(in the rows, 128 means zero)
Named turns come first, each shown by rows before and after it. Which turns, in which order, take the first row of each pair that follows to the second? Write the first one first, as in the answered first pair.
turn mav:
[148 133 165 100 128 156 117  68 120 114 147 126  99 151  99 114 154 105
 125 122 119 130  84 100 146  73  60 100  85 108 141 130 120 160 139 124
 140 109 128 135 167 151]  ->  [150 133 165 102 127 159 118  69 121 116 145 126 100 147 100 112 152 107
 128 124 121 131  84  98 148  73  62 102  86 107 139 136 123 162 144 121
 139 106 128 137 171 151]
[121 109 148 120 131 161 123 135 131 150 148 139  93  81 136 131 119 134
 121 131 131 104 142 121 152 109 129 146 120 144 145 157 150 149 172 112
 108 136 134 133 153 111]  ->  [141 115 112 129 121  88 143 119 136 152 122 100 111 107 125 119 110 122
 106 149 131 114 141  79 121 100 127 147 109 144 135 163 134 123 114 145
 129 108 119 109 161 144]
[145 115 132 109 100 135 132 132 147 126 141 105 102 141  88  98 142 111
  84 128 126 137 106  70 146 103 121 118  96 101 123 175 140 186 100 127
 110  94 150 104 157 118]  ->  [130 127 130 110 124 121 117 111 131  93 141 120 117 159  90 106 158 108
  82 106 112 147  96  91 121 100 108 106 110  93 140 131 115 163  51 158
 130 106 138  98 127 130]
turn zote:
[134 134 137 106 106 125 127 153 128 125 120 117 133 123 116 129 134 127
 135 121 145 116 122 122 157 147 118 115 114 118 118 143 118 109 120 113
 111 120 137 113 118 104]  ->  [145 132 141 115 110 114 127 142 131 117 122 116 129 127 109 124 141 122
 124 115 140 120 120 112 158 135 109 114 114 111 114 143 108 120 112 134
 126 113 142 104 128 115]
[126 169 110 131 137 145 135 145 142 108 126  91 141 149 126 141 123  86
 104 104 140 118 113 124 102 102 111 129 146 121 132 128 108 103  57 156
 189 124 142 115 148 144]  ->  [141 152  97 150 117 155 146 175 139 138 116 103 113 164 149 135  95 117
 131 133 145 111 134 127 107 128 146 149 169 140  92 155 130 136 118 143
 187 103 157 133 163 134]
[112 106  81 112 137 123  95 142 114 141 109 165 122 145 153 135 123 157
 166 111 122 136 193 151 101 181 148 132 160 132 115 122 151 108 139 143
  91 152 131 158 102 101]  ->  [106 119  96 103 155 102  84 109 122 110 117 156 144 137 125 137 151 124
 136  83 114 145 172 141  98 149 113 114 139 114 145  95 123  85  79 171
 104 163 119 136  94 116]
turn pepa:
[135  94 128 148 109 128 124 148 119 155 137 149 117 119 151 133 123 162
 138 132 111 112 145 128 144 150 147 158 152 151  95 151 135 157 188 150
 127 123 150 123 139 128]  ->  [149  92 122 159 115  94 127 132 122 144 131 138 123 131 140 128 127 159
 127 129 105 120 143 110 132 137 135 160 149 147  91 146 118 152 158 181
 149 112 146 106 143 149]
[ 91 111 128 124 145 143  68 122 128 102 169 184 178 139 169 151 168 163
 160 107  93 104 141 176 153 163 123 128 158 135 153  81 127  78 125 150
 110 146 120 139 107 109]  ->  [105 112 119 139 151 106  72 100 135  89 164 174 180 155 157 145 175 157
 145 101  86 113 133 156 145 146 109 126 156 129 148  73 108  77  92 187
 133 134 115 122 116 129]
[113 107 112 116 126 178  99 138 102 145 152 144 152 111 183 158 123 132
 146 131 147  78 122 162 132 191 155 158 126 147 124 139 127 101 190  56
  56 172 118 164  84 112]  ->  [161 108  86 163 145  51 110  74 112 104 130 110 163 163 143 137 144 104
  92 119 119 111 101  88  98 138 110 153 117 126 110 117  61  88  74 182
 138 131 104  96 107 187]
[163 143 127 155 127 146 128 130 155 121 114 114 114 131 133 131 117 131
 123 143 129 170 125 140 143 122 130 142 135 108 100 149 121 161 152 115
 131 104 151 141 140 130]  ->  [154 137 101 142 110 126 137 142 144 142 109 104 134 128 149 139 108 146
 134 154 131 153 135 141 121 149 145 158 134 128  99 156 128 129 153 107
 114 109 140 142 122 127]

(two turns a pair)
[134 110 129 128 137 125 130 156 116 120 137 143 120 119 148 163 128 171
 151 113 104 104 133 173 124 148 134 155 158 133 131 129 104 132 167 160
 111 153 131 115  98 138]  ->  [166 110 128 150 132  91 145 141 141 117 129 117 106 125 121 145 127 155
 125 123 103 121 127 128 135 119 124 155 140 120 111 153  96 158 149 186
 133 121 140  96 138 161]
mav then pepa
[140 112 134  99 108 125 115 109 132 100 146 131 157  98 105 168 160 117
 109  99  89 107 108 135 146 140  60 100  94 142 169 125  84 102  93 166
 137 145 101 112 125 128]  ->  [174  83 124 137  85 153 128 150 129 139 139 154 107 116 134 156 125 160
 144 133  90 106 135 133 165 168 106 124 129 161 106 167 113 172 191 157
 143 112 128 135 158 117]
zote then pepa
[150 135 126 163 111 152 113 156 160 120 109  86  62 115 107  99 129 115
 123 140 138 152 124  97 150 115 152 112 105  96 102 164 146 187 138  82
 135 128 119 130 165 110]  ->  [128 154 105 136 108 113 119 142 158 116  92  56 106 119 104 103 134  94
 115 145 149 149 113  91 117 115 145 105  86  97 129 147 138 126  71  77
 124 133  95 120 136 121]
zote then mav
[ 93 146 175 100 153 162 130 129 135 129 122 114 158 118  97 124 140 103
 123 122 135 122 111 150 154 111 125 131 105 123 158 119 141 128 105  95
  82 138 129 149 138 118]  ->  [124 127 161 136 139 160 140 150 135 151 109 123 118 139 113 112 115 133
 139 146 132 124 130 138 161 127 152 149 133 135 107 149 152 178 162 105
 100 108 146 157 167 120]
zote then zote
[126 154 123 134 151 129 129 104 141 109 107 116 121 159 118 118 120 116
 131 136 143 147 116 132 120 108 131 102 138 116 122 106 128 139  80 125
 150 109 131 134 142 132]  ->  [120 148 113 119 130 140 138 128 141 138 102 104 124 146 126 121 104 123
 145 156 157 134 127 135 122 129 153 116 133 127 118 130 151 133 112  85
 121 107 130 148 140 115]
pepa then mav
[153 103 124 148 173 138 132 178  93 121 107 162  84 113 151 129  96 146
 122 152 105 100 128 138 117 140 126 137 141 139  97 132 120 160 134 122
  94 145 112 143  99  96]  ->  [173 105 125 163 173 114 143 164 112 113  97 145  75 123 132 115  95 131
 103 159 104 117 123 107 120 116 117 132 131 128  87 141 111 177 110 140
 113 122 117 131 125 112]
mav then pepa
[126 107 133 131 169 131 127 124 133 127  90 100 125 150 110  97 125 124
 102 151 131 104 149  72  84 120 109 129 183 100 107 109 108 147  96 208
 176 109 104 170 163 106]  ->  [118  97 159 125 161 193 119 150 134 140 107 121 101 119 117 102 120 135
 118 151 135  92 156  91 118 128 116 136 184 104 107 130 133 181 165 167
 150 122 119 192 172  78]
mav then mav
